(in the rows, 128 means zero)
Rotation paths and how fast each direction turns (deg/step)
Each turn is a multiple of 5 degrees from 10 to 175, or 0.
Each row of a path follows its step; steps can be skipped.

step 0: [125 126 134 116 137 126 134 131 121 124 126 123 132 123 120 126 123 134
 120 123 132 124 133 121 128 130 123 133 135 122 130 131 119 136 120 134
 118 129 136 126 126 131 130 128 132 123 124 126 125 123 137 129 129 130
 130 136 129 133 135]
step 1: [134 123 131 129 125 124 133 132 126 124 122 126 127 118 127 122 122 122
 121 128 134 121 122 127 129 141 117 126 134 138 137 131 132 122 131 122
 128 130 121 121 134 133 122 125 130 127 137 132 131 132 121 127 132 128
 117 128 130 132 127]
step 2: [133 129 126 124 125 127 126 117 136 123 133 130 121 119 124 132 130 129
 131 133 145 130 128 128 127 128 132 137 126 126 132 126 123 130 122 131
 128 136 125 123 128 123 124 121 138 135 129 124 126 126 131 136 141 132
 133 123 132 124 134]
step 5: [126 131 121 119 126 136 125 121 122 126 131 129 119 126 127 132 129 134
 120 131 132 122 125 125 129 127 124 127 136 133 130 131 127 129 120 122
 122 133 121 121 148 123 133 130 133 128 126 126 122 128 122 130 138 127
 126 130 122 132 134]
step 6: [137 126 130 132 131 133 139 128 139 126 127 131 136 125 126 132 132 125
 126 139 125 132 124 121 132 126 131 134 128 128 140 126 118 122 131 122
 132 133 128 128 125 128 122 124 134 122 129 137 123 119 130 131 136 127
 127 132 132 138 125]
step 7: [124 126 132 117 133 131 121 125 127 124 122 130 131 113 114 127 124 124
 131 121 126 120 125 121 128 120 126 130 128 133 127 133 123 138 124 126
 132 131 124 124 119 126 124 128 130 124 125 130 128 131 126 130 126 120
 125 130 134 119 141]
step 8: [134 122 121 130 122 119 134 137 121 124 125 125 128 127 132 135 128 126
 126 129 136 127 130 128 130 133 121 120 131 135 134 134 124 133 120 125
 117 128 122 132 133 127 128 127 140 117 132 127 126 118 131 127 129 129
 125 131 122 125 138]
step 9: [138 123 132 128 128 132 136 118 128 126 126 139 129 125 132 131 136 120
 129 132 131 128 125 127 124 134 125 130 134 136 126 131 126 132 117 115
 130 132 128 125 130 127 129 121 126 135 124 128 126 130 120 135 132 136
 127 126 142 135 128]
step 10: [128 139 120 133 133 118 127 120 136 121 126 127 130 125 120 131 134 132
 132 128 132 129 122 115 128 125 129 128 127 132 132 124 124 126 130 124
 128 127 116 122 127 120 135 133 131 124 123 136 125 125 127 136 128 120
 131 128 130 118 132]
step 13: [133 133 124 135 126 122 131 125 132 128 130 131 128 128 122 121 130 134
 129 134 129 120 133 115 128 122 132 130 130 132 127 137 118 128 129 115
 122 135 125 119 133 137 132 122 128 123 129 126 122 124 133 129 136 131
 129 121 133 132 133]
step 14: [132 129 128 130 129 124 117 121 123 124 128 136 137 119 122 130 133 124
 125 129 124 132 126 134 129 132 132 123 120 131 133 128 123 132 135 122
 126 126 121 131 118 125 119 133 134 123 134 136 131 129 120 133 131 124
 132 132 134 138 136]
Directions:
[128 129 125 128 129 128 126 127 126 126 129 126 126 128 128 127 128 129
 130 128 128 127 126 126 130 125 128 130 129 129 126 125 129 128 126 129
 129 128 127 126 127 128 127 128 129 126 127 125 129 128 130 128 128 130
 127 125 128 127 128]
135
[129 131 129 128 126 129 127 127 132 127 131 130 127 130 129 128 129 127
 130 128 126 131 126 126 127 129 129 130 130 127 129 128 129 127 127 127
 127 129 128 128 131 131 126 128 128 129 127 128 128 128 130 129 129 127
 128 126 128 129 130]
100
[130 129 127 127 128 129 129 130 126 132 128 126 125 129 131 127 128 126
 129 127 130 125 129 129 127 130 128 128 128 129 128 129 129 130 130 127
 129 127 128 126 130 130 129 129 130 128 126 127 127 127 128 130 129 128
 126 127 129 130 128]
95

step 0: [116 117 135 131 127 140 129 141 126 120 132 123 132 136 129 125 116 139
 123 126 132 131 124 128 123 129 130 120 134 127 127 125 127 131 135 128
 133 132 127 123 126 131 125 132 120 119 129 129 118 129 134 122 135 124
 125 127 129 129 129]
step 1: [132 126 131 123 120 130 131 138 113 125 137 130 123 130 128 123 119 123
 129 128 126 126 128 126 133 134 127 119 124 128 118 133 123 133 142 126
 134 135 134 126 119 132 132 125 128 126 128 120 140 127 131 127 135 129
 129 130 128 117 133]
step 3: [126 130 128 132 117 123 119 128 132 133 127 127 128 138 126 127 126 121
 120 127 128 135 139 129 136 121 133 124 125 122 125 122 132 140 128 133
 126 122 129 120 129 129 126 124 133 113 121 125 130 118 135 125 127 129
 123 137 131 119 126]
step 4: [123 119 129 130 125 118 131 132 132 130 122 122 130 126 128 122 134 135
 115 129 117 121 133 136 128 129 121 123 131 134 123 125 138 130 124 139
 127 141 129 128 122 128 122 122 129 124 126 117 131 127 132 126 130 128
 118 130 129 124 128]
step 6: [120 124 130 132 120 130 136 126 118 133 125 133 130 124 141 121 124 135
 133 124 123 129 128 130 129 135 129 135 125 130 122 127 120 130 127 129
 133 121 124 139 127 115 117 124 128 122 121 129 135 121 132 121 134 128
 127 128 126 124 120]
step 7: [124 124 132 123 135 119 136 132 125 117 131 121 129 138 136 131 134 126
 125 130 131 140 129 131 138 130 142 128 123 131 127 134 119 135 129 134
 133 126 120 134 122 129 114 128 127 127 128 122 127 125 122 126 127 123
 128 128 128 126 122]
step 8: [124 127 130 133 134 125 135 131 135 135 143 122 125 124 134 132 124 132
 120 121 134 126 120 122 133 123 136 131 124 129 120 137 123 130 132 131
 119 133 127 121 128 130 123 118 132 129 112 123 134 126 129 126 124 130
 126 129 124 125 125]
step 10: [126 133 119 132 127 126 132 132 125 124 127 131 125 132 129 118 124 134
 132 120 137 134 127 130 140 132 119 119 130 122 119 130 122 132 130 129
 123 140 131 129 121 117 133 124 131 116 125 121 129 128 123 134 123 129
 131 127 136 131 124]
step 11: [126 131 130 120 127 137 136 133 126 136 126 129 124 127 115 137 132 133
 121 118 127 120 134 132 132 135 135 121 128 126 120 121 121 132 122 130
 135 130 128 135 119 121 125 127 130 124 124 130 133 131 121 122 120 126
 128 131 136 135 124]
step 12: [124 120 126 133 124 132 132 134 124 121 128 130 129 131 124 142 129 133
 123 134 130 128 123 124 130 134 132 121 133 125 127 123 124 135 138 128
 125 127 126 125 135 123 124 129 127 122 119 133 122 120 136 128 116 119
 122 137 140 126 121]
step 14: [134 111 125 130 125 134 123 125 131 126 131 127 125 131 133 136 127 130
 134 134 135 139 130 137 121 139 133 130 125 130 126 131 124 137 122 132
 130 141 133 130 124 127 128 126 129 129 123 123 134 126 135 129 119 140
 126 124 132 133 130]
Directions:
[131 128 128 126 128 126 130 130 128 129 128 130 130 129 128 129 128 129
 129 130 126 129 130 129 130 128 130 127 129 126 127 129 127 127 129 128
 129 125 126 128 128 125 129 127 131 128 128 130 127 127 127 126 127 129
 130 129 126 129 130]
80
[130 127 130 129 128 127 126 130 127 129 131 129 128 126 129 128 129 125
 129 129 127 130 127 128 129 128 128 127 130 127 129 128 128 129 127 128
 129 128 126 126 130 132 126 127 129 129 126 127 128 126 127 128 127 130
 130 127 129 129 125]
65
[129 127 129 129 128 131 126 127 128 126 128 128 126 129 127 129 127 128
 128 129 125 127 130 129 128 129 128 125 129 130 130 128 128 130 130 128
 130 128 131 128 127 130 130 128 130 127 127 131 127 128 131 129 130 130
 129 128 128 129 129]
25
[128 125 127 129 129 128 129 127 131 129 127 130 129 127 129 128 126 131
 127 129 127 130 124 129 127 128 126 128 131 127 128 129 126 126 128 128
 126 131 128 128 129 126 128 127 128 128 127 129 128 127 130 129 130 128
 127 128 128 129 125]
175
[128 127 128 128 130 130 127 126 128 129 131 128 127 127 126 128 130 129
 128 128 127 127 127 130 124 129 131 127 126 126 129 128 128 127 128 129
 125 128 128 130 129 128 130 127 128 128 127 128 129 128 126 127 128 129
 130 130 129 125 129]
115

step 0: [122 127 131 130 130 126 113 138 131 125 123 130 124 131 122 125 134 127
 133 128 131 139 135 129 121 130 127 127 126 128 128 129 132 139 123 119
 133 130 117 132 124 127 115 130 123 135 127 132 125 130 138 121 123 130
 126 126 125 121 127]
step 2: [137 125 130 135 137 123 113 131 128 125 124 121 130 130 129 131 126 126
 130 130 127 129 135 128 125 124 129 135 118 123 136 127 132 139 122 128
 128 131 129 134 135 139 124 130 134 128 124 128 120 129 136 125 124 120
 125 120 120 124 132]
step 3: [127 125 137 129 131 136 122 131 127 123 123 129 124 120 130 135 131 125
 126 130 135 136 139 126 126 126 125 133 120 123 124 132 126 133 136 119
 131 141 121 129 126 136 126 133 136 130 129 137 122 134 130 121 127 122
 124 125 119 129 130]
step 4: [131 133 122 132 134 136 127 134 120 124 126 125 123 133 131 136 129 124
 131 128 127 133 127 134 129 123 126 132 120 122 128 122 127 127 132 128
 122 136 130 123 125 135 126 135 140 133 134 123 122 139 136 122 127 127
 123 130 118 119 139]
step 5: [128 127 128 139 137 131 123 123 120 127 126 127 123 128 125 134 130 125
 126 130 134 128 129 121 127 125 130 128 119 125 127 123 138 127 126 130
 126 144 127 130 122 130 123 131 120 126 123 128 119 142 136 132 128 126
 125 123 118 121 130]
step 6: [127 125 127 126 125 127 132 133 120 133 124 128 120 128 129 131 135 123
 132 136 136 137 129 122 120 122 125 137 128 126 126 126 123 128 126 123
 125 140 124 129 119 137 124 126 117 128 139 130 122 132 131 128 129 126
 122 130 119 115 131]
step 7: [136 129 127 132 124 135 128 129 129 132 125 130 111 137 122 134 133 123
 126 133 126 133 122 134 122 120 131 134 123 128 130 123 132 126 125 130
 123 132 131 130 126 139 134 131 123 125 124 132 124 129 141 126 123 127
 122 130 126 115 125]
step 8: [128 130 127 140 127 135 119 121 127 129 128 124 116 133 128 128 130 128
 128 133 131 133 129 127 118 118 133 136 130 126 129 135 131 137 121 128
 122 132 125 122 129 131 126 125 122 122 128 142 120 136 125 132 131 120
 120 124 129 123 127]
step 9: [119 124 126 134 121 135 131 128 123 123 128 134 116 132 123 127 130 120
 125 133 131 135 129 133 126 124 130 134 126 122 141 139 126 135 127 127
 134 133 126 122 129 138 135 126 129 121 136 131 122 125 129 128 126 122
 125 132 121 123 133]
step 11: [128 120 124 140 133 134 125 126 124 120 128 135 125 131 121 130 129 131
 124 127 138 133 132 130 130 123 121 132 116 116 126 132 126 131 125 121
 127 127 124 117 127 121 125 125 119 127 134 133 120 123 127 134 134 124
 124 127 124 121 125]
step 12: [129 120 126 130 126 131 125 129 122 127 126 134 134 136 122 124 134 120
 131 125 130 138 129 137 122 133 125 138 117 127 133 137 128 130 121 123
 125 128 128 123 127 134 125 128 123 132 130 118 113 120 132 127 126 131
 131 128 122 119 129]
Directions:
[126 128 126 128 129 127 128 126 126 128 127 128 131 128 126 129 130 128
 130 127 129 129 126 128 129 131 128 127 126 126 125 127 130 125 131 129
 128 128 128 128 126 128 128 128 127 130 129 128 128 127 128 129 132 128
 128 129 128 127 130]
55
[127 128 130 127 127 130 129 126 128 129 128 126 127 127 129 128 129 127
 127 127 128 126 129 127 129 128 128 130 130 129 124 128 129 128 127 123
 127 128 126 127 128 127 127 128 126 131 126 130 126 129 128 129 130 125
 128 128 128 131 129]
145
[128 128 129 125 128 127 126 130 128 127 127 129 130 128 128 131 128 129
 129 129 128 125 130 131 129 128 128 129 128 128 127 129 129 129 129 128
 127 131 131 128 128 128 127 126 128 130 127 130 131 130 128 130 126 130
 127 126 125 128 131]
25

step 0: [129 127 135 131 121 136 122 125 139 122 127 123 129 131 130 121 132 127
 128 129 125 130 137 129 128 140 121 125 121 120 124 119 132 130 122 128
 130 125 130 129 126 133 135 128 121 136 137 124 135 129 121 140 127 129
 140 127 129 132 125]
step 1: [135 130 131 127 125 134 125 132 139 127 117 126 132 126 122 125 125 126
 130 135 120 117 130 133 124 129 118 126 122 126 128 122 135 125 116 128
 130 129 132 127 121 122 135 131 115 134 127 127 135 136 131 132 134 133
 132 131 130 125 133]
step 3: [124 120 128 123 127 131 130 129 133 125 138 116 142 127 124 127 137 122
 129 141 127 130 126 130 128 137 119 123 127 125 124 130 126 128 119 131
 120 133 129 130 123 126 137 129 122 137 130 130 124 124 123 120 131 125
 125 130 129 127 126]
step 4: [130 124 130 125 130 127 126 130 132 124 133 112 128 124 121 134 129 135
 135 130 123 127 125 121 126 120 123 121 137 127 131 129 125 131 125 135
 120 131 134 134 120 131 140 133 118 138 123 128 134 129 123 121 128 124
 130 130 128 129 133]
step 5: [123 128 136 129 126 124 123 123 132 125 130 117 126 130 128 131 128 129
 142 137 119 135 130 121 127 125 124 126 139 118 127 129 122 130 132 129
 116 130 134 127 132 134 131 132 124 129 133 131 131 133 125 128 130 137
 135 132 138 124 125]
step 7: [134 135 130 136 128 138 122 127 134 128 130 119 119 136 132 131 125 120
 130 134 121 122 140 129 125 124 122 124 132 132 128 128 126 130 126 121
 125 118 130 120 123 132 134 130 129 140 129 127 132 132 130 124 126 124
 134 137 128 134 125]
step 8: [132 132 127 136 124 127 132 132 137 123 122 117 129 136 127 126 125 122
 128 138 123 128 145 126 125 130 124 122 132 128 122 132 123 130 120 120
 124 122 128 126 132 121 129 134 123 131 141 133 133 130 124 133 131 123
 129 123 127 124 126]
step 10: [123 131 135 131 121 141 119 128 129 134 127 112 142 123 121 133 127 126
 126 132 127 124 135 122 130 127 124 128 130 122 121 128 125 127 130 135
 126 129 127 130 124 131 131 124 125 133 133 126 135 120 128 136 124 123
 133 133 121 128 124]
step 11: [133 120 130 126 124 135 121 126 139 127 119 118 136 121 121 123 130 132
 133 140 126 136 136 130 133 127 127 118 128 123 120 124 132 128 126 132
 125 137 126 127 127 134 132 126 123 137 129 127 127 125 124 135 129 131
 135 120 129 133 131]
step 12: [131 126 139 118 131 130 116 128 133 119 124 120 129 127 125 128 130 121
 139 130 115 126 125 130 124 124 126 121 130 126 122 119 138 125 124 131
 133 131 131 134 123 131 130 138 121 135 126 125 128 130 128 137 129 133
 134 131 125 129 128]
step 14: [130 119 124 125 128 134 123 133 128 118 133 122 129 135 121 130 135 121
 128 136 121 128 126 123 121 133 119 112 129 132 131 133 132 122 125 126
 118 128 126 128 130 130 132 126 124 138 126 132 128 134 130 123 135 119
 130 123 131 130 126]
Directions:
[126 127 127 129 130 125 128 131 128 126 131 129 128 130 128 128 129 128
 127 129 128 125 129 127 128 128 127 128 130 127 129 130 127 128 127 127
 127 129 124 129 126 126 127 128 127 128 129 129 126 126 128 127 128 126
 127 128 124 128 128]
65
[130 128 126 130 126 126 128 131 126 128 129 128 126 130 130 127 128 125
 130 127 129 128 127 128 128 128 129 127 128 127 129 128 126 128 129 128
 125 129 130 128 131 129 129 129 127 129 125 128 128 130 130 128 125 128
 129 127 127 128 125]
40
[127 130 130 125 129 126 126 128 127 127 127 129 129 130 129 127 125 129
 130 130 128 126 129 127 128 127 129 128 127 128 128 129 127 127 127 129
 128 130 130 130 129 126 127 129 129 125 127 129 131 128 128 129 130 131
 126 129 129 127 126]
100
